In the rows, zero is written as 128.
Where one turn sends some rows of the set: a few examples, then the rows asked:
K_923: [139 141 137 128 101 163 132 152 106 124 144 159 103 133 160 131 110 102
  76 163 112 123 142]
K_259: [125 122 115  96 143  97 144 130 109 148 129  99 170 108 127 121 115 113
 153 134 135 111 144]
K_840: [162 125 139 145 132 130 121 138 115 145  74 112 107 111 144 130 138 145
  84 103 105 167 128]
K_218: [117 120 112 148 139 100 126 137 127  98 136 135  78 102 127 145 130 173
 126 117  94 143 123]
K_57: [146  91 131 108 138 128 146 111 124 120 181 157 148 129 154 123 119 119
 163 144 131 114 113]
K_519: [136 104 127 131 127 124 136 138 144 107 187 161 138 138 136 130 124 103
 158 135 120 109  92]
K_83: [129 127 147 127 131 129 129 151 110 154  89 110 113 110 137 152 136 152
  71 108  97 169 124]
K_972: [150 106 133 185  94 136 128 146 152 160 133 110 164 118 145 139 102 117
 125 144 137 159 129]
K_746: [140  94 145 175 138  97 153 144 102 118 140 146  91  89 144 132 137 145
 104 124  93 129 157]
K_763: [137 148 126  95 129 176 139 139 108 130 148 159 100 134 144 114 132 126
  74 140 144 131 136]
K_22: [135 125 150 132 118 122 123 149 106 138  75 115 100 115 138 142 131 125
  93 113  93 184 135]
K_4: [126 103 135 124 155 103 160 138  84 106 131 149  82  96 136 115 133 150
 127 110 124 167 133]
K_294: [137  88 143 122 133 128 145 123 142 129 197 160 143 126 130 130 145 103
 146 136 119 103 129]
K_645: [125 121 128 123 129  99 137 145 136 144 137 104 152 116 101 117 143  78
 144 123 127 104 164]
K_730: [126 102 151 140 111 144 154 153 129 161 139 123 156 123 124 119 125  95
 123 123 167 191 130]
K_280: [118 115 120 131 115 149 119 120 153 158 138  99 153 124 124 145 119 145
 140 135 155 182 124]
K_765: [135 140 108 134 135  95 130 161 134 130 128 104 162 117 116 113 112  97
 148 121 136  96 114]
K_984: [151 152 111 117 111 172 106 123 129 115 136 145  91 139 156 124 120 134
  96 160 118 123 141]

K_218 goes to K_746
K_984 goes to K_923
Where do these go?
K_294 goes to K_57
K_22 goes to K_83
K_280 goes to K_972
K_259 goes to K_765

Where one turn sends some rows of the set: a few examples, then the rows asked:
K_494: [130 145 118 123 120 129 124 154 133 122 142 137 151  97 107 109 123 124
 106 145 144 100 188 110 123 172 106 110 121 124 114  96 100 127 111 128
 138]
K_485: [130 144 164  96 109 154 149 106 101 126 110 140 105 153 113 150 166 102
 123 110 141 141 112 157 131  95 147 142  90 158 163 146 145 132 169 110
 111]
K_271: [139 123 124 131 119 129 120  91 149 100 118 141  83 100 137 161 112 147
 128 127 122 112 155 117 106  97 140 115 103 125 135 168 111 112 100 100
 156]
K_330: [106 136 153 131  91 131 115  93 135 144  79 114 103 142 132 142 160 113
 143 102 121 163  86 172 158  99 149 122 109 158 158 117 130 134 153 131
 120]
K_311: [135 124 121 126 109 116 101 112 156 149  76 118 116 136 134 116 147 137
 146 132  87 138 126 172 154 127 129  79 160 126 134 110 118 161 114 127
 147]
K_899: [147 142 121 126 118 134 137 150 130 128 162 125 161 114 116 115 105 133
 115 146 130  90 184 106 121 168 113 117 130 125 122 101 119 118 102 136
 113]
K_435: [117 127 155 131  94 124  89 112 134 134  64 129 106 152 139 138 154 120
 141 105 113 161  94 182 143 111 144 116 113 134 162 107 128 144 152 128
 123]
K_367: [112 140 158 129 104 152 141 101  91 119 116 129 118 141 133 161 164  85
 106 114 150 122  95 153 116 116 141 150 101 165 154 148 154 137 159 127
  96]
K_161: [107 125 152 145  91 124  86 109 129 131  65 125 110 146 150 142 155 111
 134 106 116 151  88 179 138 122 141 118 116 139 158 106 132 147 149 137
 116]
K_65: [158 145 122 123 118 119 140 155 127 129 157 122 156 110 120 110 120 124
 114 143 137  96 186 106 117 173 114 119 134 129 122 114 103 120 106 132
 121]
K_512: [121 125 155 136  89 124  93 111 137 138  67 125 108 155 142 135 149 120
 144 101 110 156  89 183 140 111 141 116 120 136 162 107 131 143 148 129
 115]
K_706: [100 133 150 144  88 130 111  93 130 141  81 107 108 139 139 148 157 105
 138 103 123 154  80 168 151 107 147 125 115 160 154 118 135 135 149 134
 111]
K_894: [138 139 161 137 114 158 177 103 103 131 153 131 130 139 131 140 145 104
 124  96 164 129 111 132 102 116 141 164 106 147 150 146 139 123 143 125
  83]
K_556: [157 144 124 117 119 133 143 151 136 131 163 130 156 121 107 110 102 142
 123 143 126  97 187 108 125 158 117 116 129 122 125 101 117 116 103 130
 118]
K_285: [155 142 123 112 110 124 140 156 148 137 147 137 147 116  90  95 111 141
 126 134 133 107 185 114 126 154 109 109 126 123 118  98  99 121 106 119
 131]
K_253: [108 128 154 136  95 127  85 110 130 130  63 130 104 145 146 143 156 115
 134 106 116 157  96 180 143 118 144 116 111 136 160 106 127 147 153 132
 122]
K_652: [141 148 122 108 131 140 134 150 127 121 152 138 150 112 109 117 115 135
 111 151 132 102 199 107 129 164 117 113 117 122 123  98 113 122 115 131
 132]
K_149: [151 146 121 118 122 123 136 155 124 125 153 126 153 103 121 113 126 120
 108 144 140  97 194 104 121 175 115 116 129 128 121 112  98 124 110 132
 130]
K_24: [ 97 136 151 132  96 131 110  94 129 138  76 113 103 137 136 149 164 108
 138 106 123 162  88 171 157 101 150 123 106 156 157 116 131 136 156 133
 124]
K_776: [133 121 118 151 114 127 114  88 144  99 123 131  92  99 150 166 111 138
 122 127 127 101 144 115  97 110 138 119 112 127 131 171 115 111  93 110
 142]
K_464: [142 145 123 108 120 129 132 156 140 129 142 143 145 105  94 101 119 134
 115 141 139 107 194 114 128 160 109 108 117 122 118  95  95 124 113 122
 144]
K_44: [144 120 122 146 109 124 121  88 152 105 126 130  94 106 144 160 104 144
 132 123 122 101 138 117  96 101 137 119 116 130 132 173 117 110  88 106
 139]
K_846: [155 148 124 107 125 123 139 155 124 126 149 131 148 106 112 109 126 127
 112 146 138 106 199 105 125 169 117 115 122 125 123 111  98 123 113 127
 139]
K_873: [134 120 119 141 103 115 100 110 155 148  80 112 124 134 141 119 144 132
 142 131  88 130 115 170 148 137 127  81 169 129 130 111 122 163 108 133
 136]
K_525: [149 142 164 119 119 159 182 106 110 135 150 139 122 144 117 135 144 113
 132  94 160 139 118 137 111 103 143 162 100 142 155 146 135 120 150 117
  92]
K_440: [136 146 162 106 131 165 176 103 103 130 142 149 116 135 116 137 157 110
 126 101 163 146 133 133 120 104 148 158  86 142 154 141 129 124 159 114
 108]
K_380: [166 146 126 105 120 123 143 156 130 132 152 130 148 114 108 107 121 130
 121 142 135 107 197 105 127 160 118 115 129 126 125 112  97 121 110 125
 134]
K_18: [154 147 124 103 127 136 141 152 134 128 156 137 151 120 102 111 108 141
 120 146 129 104 197 109 132 155 118 113 120 121 126 101 113 118 112 126
 128]
K_414: [113 125 117 136 117 119  89 109 144 136  71 120 119 122 146 126 159 125
 129 139  94 132 130 167 152 144 128  79 154 126 129 106 117 168 118 136
 155]
K_54: [107 134 153 140  87 130 116  94 134 145  83 110 108 144 135 143 156 110
 144 101 118 157  80 170 152 100 146 123 113 158 157 120 135 134 150 132
 112]
K_761: [143 142 164 107  99 148 155 106 107 136 119 131 113 161 114 144 154 105
 133 106 137 133  95 160 123  91 144 143 104 161 162 151 153 128 158 113
  94]
K_492: [129 123 119 139 120 129 113  90 145  97 119 138  87  95 147 167 114 140
 121 129 127 106 152 114 101 106 139 117 102 126 130 168 111 115 100 106
 154]
K_662: [119 122 117 148 109 118  92 111 146 141  78 114 126 124 151 126 154 125
 130 135  93 126 117 168 145 146 126  83 165 130 127 109 122 165 109 138
 139]
K_619: [112 143 161 107 114 156 139 103  90 117 107 139 110 140 125 159 171  89
 108 117 147 134 111 155 124 110 146 144  88 160 158 144 146 136 169 119
 112]
K_604: [137 140 117 135 109 124 128 151 136 127 149 129 158 103 109 107 117 123
 107 139 140  93 174 111 114 172 104 112 132 129 113  99 103 125 102 134
 125]
K_974: [131 137 160 129  95 149 148 106 101 132 122 123 121 156 126 151 153  92
 121 108 142 124  86 157 114 107 141 150 112 163 157 152 157 132 151 123
  83]
K_90: [168 144 125 114 115 121 145 156 133 132 158 124 153 114 112 104 118 128
 121 138 134 102 188 107 122 164 114 116 137 127 123 115 100 118 104 128
 124]
K_677: [153 138 121 129 104 123 138 154 145 135 153 128 156 114  99  98 107 133
 120 134 136  97 174 112 119 163 105 112 138 128 115 100 105 121  96 127
 119]
K_466: [138 145 120 121 127 138 134 150 125 121 156 132 157 110 119 119 113 129
 109 151 133  94 192 106 123 172 115 116 123 124 120  98 114 122 109 139
 125]
K_19: [114 124 153 147  85 124  89 112 134 135  69 121 111 151 148 139 149 116
 140 101 114 154  84 181 137 116 140 116 122 136 160 107 133 144 146 134
 112]
K_745: [ 94 134 151 141  92 132 108  90 125 137  78 111 106 134 141 151 163 103
 136 105 125 158  86 169 153 106 149 123 109 159 154 117 131 136 156 136
 117]
K_641: [119 142 156 137 124 164 167 101  93 121 147 136 129 125 137 150 155  93
 109 105 168 129 119 131 102 127 141 163  96 145 147 142 136 128 152 131
  94]
K_904: [148 123 125 135 112 126 124  91 155 108 124 136  88 107 137 157 105 150
 134 123 121 111 146 119 103  94 139 116 109 124 137 171 112 111  94 102
 145]
K_169: [124 125 119 121 118 121  94 110 150 142  71 124 115 127 138 122 156 133
 136 135  89 139 133 170 157 132 130  77 151 124 132 107 114 165 120 130
 157]
K_999: [118 148 160 119 134 165 168 103  94 119 140 147 118 125 129 148 160  98
 112 107 169 140 133 133 113 118 146 159  86 141 150 140 130 127 162 122
 110]

K_904 goes to K_271
K_285 goes to K_464
Where do these go?
K_873 goes to K_311
K_466 goes to K_899
K_761 goes to K_485
K_745 goes to K_706
K_380 goes to K_846
K_253 goes to K_161
K_641 goes to K_894

Where one turn sends some rows of the set: a few examples, then the rows asked:
K_732: [ 87 131 128 134 165 164 138  96 103  98 116 164 131 142 120 122 113 129
 147 140 108 138]
K_401: [ 91 151 121 158 132 122 118 147 144 128 114 134 126 118 123 148 154  79
 176  93 135 141]
K_195: [141 127 124 111 106 120 137 127 135 134  95 136 114 128 171 114 186 143
 144 147 151 127]
K_247: [140 138 130 142 133 114 136 132 143 128 142 142 139 125  94 127 154  95
 150 103 160 194]
K_529: [112 147 161 137 140  92 137 146 140 131  80 165 148 108 117 166 162 120
 125 142 131 160]
K_937: [ 95 128 121 126 164 152 128 112  93 109 102 174 129 138 143 129 103 159
 156 131 130 119]
K_334: [159 129 134 119 107 102 119 138 133 139  95 115 126 113 164 114 122 121
 127 170 168 138]
K_50: [125 142 134 139 158 148 121 136 136 129 168 141 169 122 100 110 159 127
 161  96 166 135]
K_446: [122  99 124 123 134 129 137  97 134 137  93 123 130 162 180 133 144  94
 130 134 157 113]
K_354: [ 78 123 158 136 135 134 129 113 107 152 121 150 129 111 113 139  71 129
 148 143 120 125]
K_725: [111 140 121 168 125 112 124 160 152 113 119 111 127 138 130 138  94 103
 154  94 154 152]
K_255: [ 97 127 123 128 137 132 127 108 134 142  99 142 126 131 154 145 184  73
 160 118 137 117]
K_442: [122 147 167 125 155  96 141 166 164 104 100 146 152 106 133 145 131 141
 142 126 134 162]
K_630: [136 135 154 107 162 128 143 158 173 105 129 125 144 136 147 148 120 152
 136 152 148 161]
K_79: [131 133 123 121 122 129 146 126 137 129 124 150 120 137 124 119 206 128
 158 108 145 165]
K_889: [ 89 122 137 129 148 134 123 124  96 139 105 167 127 118 140 141  77 159
 155 135 137 112]
K_622: [143 137 126 143 154 132 128 171 139 112 165 136 132 126 145 118 122 138
  82 113 148 122]
K_709: [123 123 166 150 129 118 132 103 134 139 120 156 135 127  97  99  86  95
 162 124 111 108]
K_462: [130 126 139 109 150 143 141 130 156 127 129 130 135 159 140 169 145 142
 115 178 155 158]
K_714: [133 136 105 160 138 153 121 105 104 117 110 175 118 168 109 121 129 130
 163 142 126 104]
K_102: [129 124 140 140 138 130 137 124 119 148 141 154 133 120 140 129 170  99
  61 138 131 111]
K_468: [ 76 128 150 140 146 153 139  97 109 124 127 149 130 127 104 129  94 113
 143 146 102 144]
K_323: [115 128 150 133 131 129 139 123 133 138 130 144 158 112 130  92 190 148
 154 100 143 103]
K_955: [132 121 152 127 135 126 117 123 135 153 133 151 123 123 125 115  80 122
 180 135 135  84]
K_295: [139 138 132 169 111 127 110 125 114 134 113 111 164 126 128 104 119 121
 101 172 168 116]
K_853: [129 109 122 147 124 121 135 127 146 119 103 103 130 165 167 129  87 111
 127 121 168 133]
K_575: [137 129 112 134 141 150 110 124 118 140 125 163 115 150 131 126 105 141
 180 144 144  82]
K_891: [123 126 150 149 102 119 130 115 118 145  96 127 156 117 148  90 166 146
 118 145 145  90]
K_664: [140 149 123 162 142 145 103 137 122 126 159 118 171 128  99 114 116 108
 126 141 181 141]
K_170: [125 130 134 172 131 132 138  95 117 115 108 172 130 155  88 103 119  96
 150 128 107 119]
K_398: [118 132 142 131 137 122 135 122 135 144  98 155 140 142 121 180 172 122
 109 175 144 158]
K_384: [155 135 139 137 125 101 118 142 139 132 125 119 141 111 118 122 102  89
 130 142 173 179]
K_651: [146 121 124 140 144 143 136 136 127 123 157 135 132 143 151 121 139 123
  58 138 147 119]
K_691: [119 141 146 141 141 112 127 152 123 150 141 163 134  89 132 130 173 103
  90 111 124 112]
K_95: [128 150 139 144 151 114 121 183 135 126 154 151 132  92 135 124 142 124
 101  94 135 118]

K_95 goes to K_102
K_255 goes to K_853
Where do these go?
K_732 goes to K_889
K_195 goes to K_384
K_714 goes to K_955
K_50 goes to K_891
K_442 goes to K_398

